Each row is where one point has got to under a steady rotation. How many steps took it there?
The counts run from 0 to 585.
[ -5  -5 -13   5   5  -6   5  20   5 -10  -7   0 -16  11  10  -1   8  17
  -4  22   5   9  -1 -17   9  12   7   0   5  -7  -8  -4  13   0  -4   2
  -9   9  -2 -11   5  -7   2 -14 -12   0  19   4  -8 -10  -7  -1  -5 -10
  19   7   8] => 552
[  7  -2  -2  -6  -1  -8  -1  27  -3  -6  -3  -6  -4   0  18  -5   1   4
  -5  21  12  -3  -6 -17   9   3  -7  -1  -8  -4   3  16  16  -6  -5   0
  -7   9  13  -3  14  -3  -5 -20 -10   4   8   2  -1 -16  -1  -3  -2 -14
  15   4 -11] => 127
[ -6   0  -7  -2   5  -3  -6  30  -2 -15   3 -16  -8  -5   9 -14   9   3
  -6  18   7  -2  -1  -7   0  -2   5   9  -3  -5   7   1  19  -4  -3   8
  -5  -8   3  -1   4 -14  -6 -24 -10   4   3  -3   5 -10 -10 -14   0 -10
  17   7   6] => 68
[ -3   0  -5  -1   0 -10  -3  31   6  -6   2 -13  -8   3  10 -10   1   6
  -5   5   5  -5  -2  -6   2   5  -2  13  -5   0   4   5  19  -5  -5   0
   2  -1   6  -9  17 -13  -6 -23 -17   8   0   0   5 -15  -5 -17  -5 -15
  15  10   3] => 298
[ -3  -9 -10   1  -3 -10   6  24   9 -16  -5  -6 -15   5  13  -7   4  12
   1   7   6  -1   2 -13   4   7   3  17  -3  -4   0   6  18  -5 -10  -3
  -8  -1  -3 -14  10 -14   0 -18 -16   4  12  -2  -4 -14  -4 -11  -2 -13
  13   4   3] => 294
[-12  -5 -16  -1   4  -6   4  25  -4  -9  -3  -4  -4  -2   9 -12   6   9
   1  17  -4   9  11  -2   9   5  13   2   2  -2  -5 -15  12 -11  -6   2
  -5  -9  -2  -5  10  -2  -2 -16  -7   0  16   8  -7 -19 -14 -11  -5 -15
  19   1   4] => 537
[ -5   6 -11   2   9  -7   0  22  -2   2 -11  -3  -2   7  10  -2   2  10
  -9  18   4  15  -6 -10   5  10   6  -9  -6  -8  -5  -8   5  -5   3  11
   7   2   7  -8   9  10   6 -15 -10   5  21  10 -11  -6   0  -8 -14 -17
  16  16   8] => 546
[ -3  -5 -16   8   0 -15   1  25   5 -14  -9  -1   7   3   9  -9   0  11
   2  11  -1   4   6  -4   4   5   9  12 -11   0   1  -5  12  -9  -8   0
   3 -11  -5  -7  11   8   2 -16  -1   8  15   4  -9 -16 -12 -15  -7 -22
  15   4   2] => 306
[  4  -5 -11   4   6  -8   0  21   8 -13  -8  -7  -4   6  11   4   9  13
  -2   7  13   3  -9 -21   3   6   0   4 -12  -7   1  12  15  -2 -10  10
  -3   0   0  -7   2  -2  10 -14  -7  12  23  -3 -13  -3   5 -13  -9 -17
   4  13   2] => 90
[  3  -6  -6   2   7 -10  10  20   1 -14   4  -7 -19   8   0 -10   4   9
  -4  14  10  -1   1 -20  12   9   2  10  -2 -16  -4  13  16   4  -8  10
 -11  -1   1 -11   1 -15   0 -19 -12   1  10  -2  -3  -8  -8  -4   2  -7
  15   3   6] => 424
[  8  -4  -1  -5   0  -8  -2  27  -1  -6  -1  -7  -4   0  18  -1   2   7
  -4  22  13  -4  -4 -16  10   2  -7  -1  -6  -3  -1  15  17  -4  -7   1
 -10  10  11  -3  14  -4  -4 -20 -12   4  10   0   0 -13  -1  -2  -3 -15
  16   2 -12] => 126
[  7   1 -10  10   6  -9   1  24   7  -4 -14   0   0   4  17   2  -1  14
  -7  17   3   7  -5 -13   5   5  -2  -1 -11  -3  -1   0  12  -8   2   5
  -1   3   5  -6  12   5   9 -13  -5  13  22   3 -13  -3   7 -10  -8 -24
  10  12   0] => 318
[-11  -3 -16  -3   9  -4  -1  23  -3   0   4  -9  -3  -5   5 -10   9   9
   5   9  -1  10  13  -6  11   5  11   2   4  -6 -12 -12  13  -6  -8  16
  -4 -12   3  -2   8  -3   3 -14 -11  -1  16   8  -5 -18 -12 -14 -11 -13
  15   2   0] => 7
[ -6  -7 -14   9   5 -13   3  27   7 -13  -9   1   5   6  10  -8   0  14
   0  18   0   0   7   2   5   4  11  11  -4   1  -3  -8  15  -4  -8   1
  -2  -8  -6  -7  11   5  -2 -17  -2   7  10   3  -6 -14 -13 -12  -3 -23
  17   0   4] => 308
[ -2  -1  -4   4   9 -11  -3  28   5   9  -8   0   2   7  17  -2  -5  13
  -6  21   8   1   1  -1   8   5  -1  -1   1  -2 -11  -5  13   5  -2  14
  -4   3  12  -8  17   8   0 -16 -17   4   4  10  -1  -8  -1  -6 -11 -21
  16   6  -6] => 513
[ -7  -4  -8   7  11  -8   2  32   7  -7  -8   2   1  10  12  -7  -4  13
  -8  24   3  -5   1   6   5   3   6   3  -2   2  -3  -8  16   3  -4   5
  -5  -3   1  -5  14   1  -5 -22  -7  10   2   3  -1  -9  -7  -9   0 -23
  17   3   6] => 311
[ -4   4 -10   0   0  -6  -1  26  -5  -2  -3  -7  -8   0   7 -18   7   1
  -7   6  10   4  -2 -26   4   9  -4  11  -4 -10   8  12  16  -1  -6  17
   0 -10  16  -7  -1 -11   0 -12 -10   3   1  10 -11 -13  -7 -16  -5  -4
   5  14   3] => 230
[  0  -8  -8   7  12  -9   2  23   6  -2  -7  -4  -6   0  11  -1   4  18
  -1  17  11   3   6  -9  10   3   5   8  -1 -10 -10   0  18   7  -6  22
 -17  -9   5  -7   0  -1   8 -11 -18   1  15   2  -4   4   1  -7  -8 -19
   7   2  -4] => 251
[  3   1  -3   0   7  -9   3  25  -1  -6   9 -12 -15   5  -1 -14   2   4
  -8  10  10  -3  -3 -17   9   8  -3  11  -5 -14   1  14  16   2  -4  13
  -4  -3   9  -8   6 -17  -2 -22 -14   4   0   0   1 -10  -6 -10   0  -8
  15  10   6] => 427
[ -1  -1 -17  -2   1  -4  -2  27   2  -5  10  -8  -3   0  -2  -6  12  11
   2   1   1   5   4 -22  12  11   1   4   1  -2  -6   3  19  -8 -13   2
  -4  -3   3   1   5 -12  -1 -11  -4   9  20   5 -13 -21  -9 -12  -7 -17
   9   6  -4] => 364
[  8  -2 -12   8   3  -7   4  20  -1 -10   1  -5 -15   0   6  -9   8   8
  -2  22   0   4   8 -26  14   6   0   6   4 -11  -7   6  15  -8  -1  10
 -15   2   5  -5   5 -14   3 -12  -3  -1  11   2  -8 -15 -11  -4   3  -5
  20   1   0] => 194
[ -9  -1  -7  -5   3 -12  -2  23  -8  -5 -11  -9   6  -4  16 -15   0   1
  -1  15  10   7   0  -2  -1   1   9   5 -14  -9   8   2   7  -7  -4  12
   8 -15   7  -7   7  13   0 -21 -12  -1   9   8  -2 -12  -8 -16 -11 -14
  13   9   2] => 273
[  3   2  -8   3   4  -4   1  26  -6  -5   6  -9 -14  -1   5 -16   7   1
  -7  21   1   1   4 -20  11   3  -3   3   4  -9  -2   5  16  -7   0  13
  -9  -1  12  -2   8 -19  -4 -18  -6   1   0   5  -1 -17 -12  -8   4  -3
  20   4   3] => 197
[ -3   1  -7  -4  -1  -6  -4  32  -1  -9  -1  -9   2   1   9 -14   3   2
  -7   7  10  -5  -8 -14   1   5  -4   9 -11   1  13  13  19  -4 -10   3
   3  -6  10  -2   6  -8  -7 -20  -5  12   2   3  -7 -16  -5 -17  -2 -16
   6  11   0] => 100
[-11   6 -12   5   6  -8  -7  33  -2  -4   3  -4   1   6   0 -15   4   7
 -12  21   2   2  -2  -5   3   8   7   4   2  -1   3  -8  16   2  -2   6
   1  -5   4   1   3  -5 -10 -19  -3   5  -1   7  -1 -14 -19 -10  -2 -14
  21   8   9] => 570
[-10  -8 -16   4   5  -9   7  26   3  -1 -10   4   4   3  12 -10  -1  12
   3   7  -1   4  11  -1   9   6   8   7  -1   1  -7  -9  15  -3 -11  10
  -4 -15   3  -7  11   4   2 -12  -8   7  11  13 -14 -16  -7 -16  -7 -24
   6   2  -1] => 507
[  0   3 -16  13  12  -9  -4  25   4  -6  -3  -1   5   5   0  -1   6  18
  -7  17   3  11   0 -12   8   9   8   1  -5  -6  -6  -8  13   0  -1  14
  -4  -6  -1   1  -3   6   7 -10   0   9  24   4 -13  -1  -7  -8  -9 -23
  12   9   5] => 578
[ -8   1  -7   5   7 -13  -6  28  -5   1  -6  -1   8   2   8 -16  -1   4
  -5  21  12   1   2  -5   3   5   5   9  -5  -8   4   2  13   9  -6  23
  -1 -13  12  -4   1  10  -3 -17  -9  -1  -5  11   0  -9 -14 -11  -8 -12
  14   7  -1] => 242
[  2  -1 -11  13  10  -9  -5  27   5  -9  -3   0  -3   9   5   0   7  18
  -9  31   9   4  -2 -15   8   7   6   1   2  -6  -6  -2  16   7  -2  11
 -14   5   1   0  -2   1   1 -12  -4   3  14   0  -3  -1  -9   1  -3 -15
  20   5   2] => 582
[ -3   1 -13  -2   3  -9  -9  30   1  -3  14  -9   2   2  -4  -7   9  10
   2   9   3   1   5 -15  12  10   3   3   4  -2  -8   2  19  -2 -13   4
  -4   0   3   4   8  -7  -6 -14  -4   5  11   3  -2 -23 -17  -9  -8 -17
  18   3  -7] => 367
[  0   3  -8  -1   5 -10   2  29   0   1  13  -8  -6   5  -4 -14   0   4
  -5   9  -2  -2   6  -9  14   9  -1   5   1  -5  -8   2  16  -5  -5   4
   0  -1   8  -3  17 -13  -8 -21  -8   7   1   6  -1 -22 -12 -11  -1 -16
  20   4   0] => 168
[  4   9 -11   4   5 -15  -1  25  -7   3   3  -4   7   4  -3 -15  -5   2
  -7  11  -2   8   3 -11  11  10   1   1 -10  -8  -2   0   7  -9   0  10
  11  -7  11  -2  13   8   0 -16   0   7   8  13 -10 -19 -12 -12  -8 -19
  18  10   1] => 173
[ -2  -9 -11  -1   0  -9  -1  24   9  -4   1  -9  -7   1  12  -4   7  10
   8   1   4  -3   8 -15   8   5  -2  12   1  -2  -8   7  20  -4 -15   9
  -6  -3   4 -10  16 -12   3 -15 -15   5   8   2  -3 -20  -5 -17  -9 -12
  11   3  -7] => 495
[ -7  10 -12   7  10  -6  -5  31  -3   1  -3  -3   5   5  -1 -12   2   9
 -16  15   3   8  -5  -7   3   9   6  -2  -7  -4   4  -9  12   0   2  13
   6  -9   8   2   0   4   0 -14  -1  12  10   9 -11  -5  -7 -13  -7 -21
  10  15  10] => 574
[  1   1 -16  14  11 -10  -5  25   6  -7  -3   0   3   6   1   1   7  19
  -5  21   4   9   1 -12   8   8   9   2  -2  -7  -8  -7  14   2  -3  13
  -8  -4  -2   0  -3   6   7 -10   0   8  23   3 -11  -1  -8  -6  -8 -21
  14   7   3] => 579
